In the data rows, zero lies at 4.5, halfway between 4 and 5.
Some points, each followed by its number:
[4 5 6 4 3 4 7 4 4 6 5 4 4 5 4] 0
[6 4 7 6 5 5 3 5 6 4 6 1 6 5 4] 1
[4 5 6 4 2 5 6 1 5 4 4 6 0 6 4] 2
[3 3 4 2 2 4 6 5 6 7 2 5 3 5 4] 3
[6 4 5 6 5 4 3 6 3 3 6 3 5 5 4] 4
[4 5 5 4 4 7 7 2 7 6 5 6 2 4 4] 5
[8 4 5 6 6 6 4 5 6 5 5 3 6 4 4] 6
[4 2 3 2 6 1 6 6 3 4 2 4 7 5 7] 7
[2 5 2 4 4 2 4 7 1 3 3 5 8 3 5] 8
[9 3 9 3 4 5 7 4 6 6 5 0 4 7 3] 9
[6 4 9 4 2 5 6 2 6 6 5 2 1 8 4] 10
[2 4 4 5 5 1 4 7 4 3 4 4 8 5 6] 11
[4 6 3 8 7 7 0 6 4 3 6 5 5 2 5] 12
[4 5 3 6 6 6 4 4 7 4 6 5 3 4 5] 13
[8 3 8 2 3 5 7 4 6 6 5 0 5 7 3] 14
[7 3 6 3 4 7 7 4 6 7 5 4 3 5 3] 15
[5 3 4 5 5 4 4 5 5 2 4 3 5 4 4] 16
[3 4 2 4 6 6 4 4 6 5 5 7 3 3 5] 17
[4 3 2 0 4 2 8 5 2 5 4 6 2 6 4] 18
[6 6 6 6 5 7 3 6 4 5 7 4 4 3 3] 19
[3 6 5 9 7 7 0 4 6 1 6 4 3 4 6] 20
[5 3 3 0 4 2 8 5 2 5 5 6 2 6 3] 21
New points follow, each followed by the numbers of its two nearest points above, nearest first.
[8 4 9 7 5 8 3 4 7 4 8 1 4 5 3] ~ 1 6
[4 6 3 7 7 6 1 6 4 3 5 6 6 2 5] ~ 12 13
[3 4 4 3 3 4 7 4 4 6 1 5 2 5 4] ~ 3 0
[2 5 2 4 4 1 4 6 1 3 3 6 8 3 5] ~ 8 11
[4 6 4 7 7 6 1 6 5 3 6 6 6 2 5] ~ 12 20
[2 4 5 5 5 0 6 6 4 4 3 5 7 5 6] ~ 11 7
[7 6 7 5 5 5 0 3 7 4 5 0 9 5 6] ~ 1 6
[8 7 7 5 4 5 0 4 7 4 6 0 9 5 6] ~ 1 6
[0 5 0 6 3 2 6 6 2 7 1 9 5 2 5] ~ 8 17
[4 6 3 7 7 7 0 7 4 3 6 6 7 2 6] ~ 12 20
[9 5 8 3 2 6 7 3 4 7 5 5 4 6 1] ~ 15 14
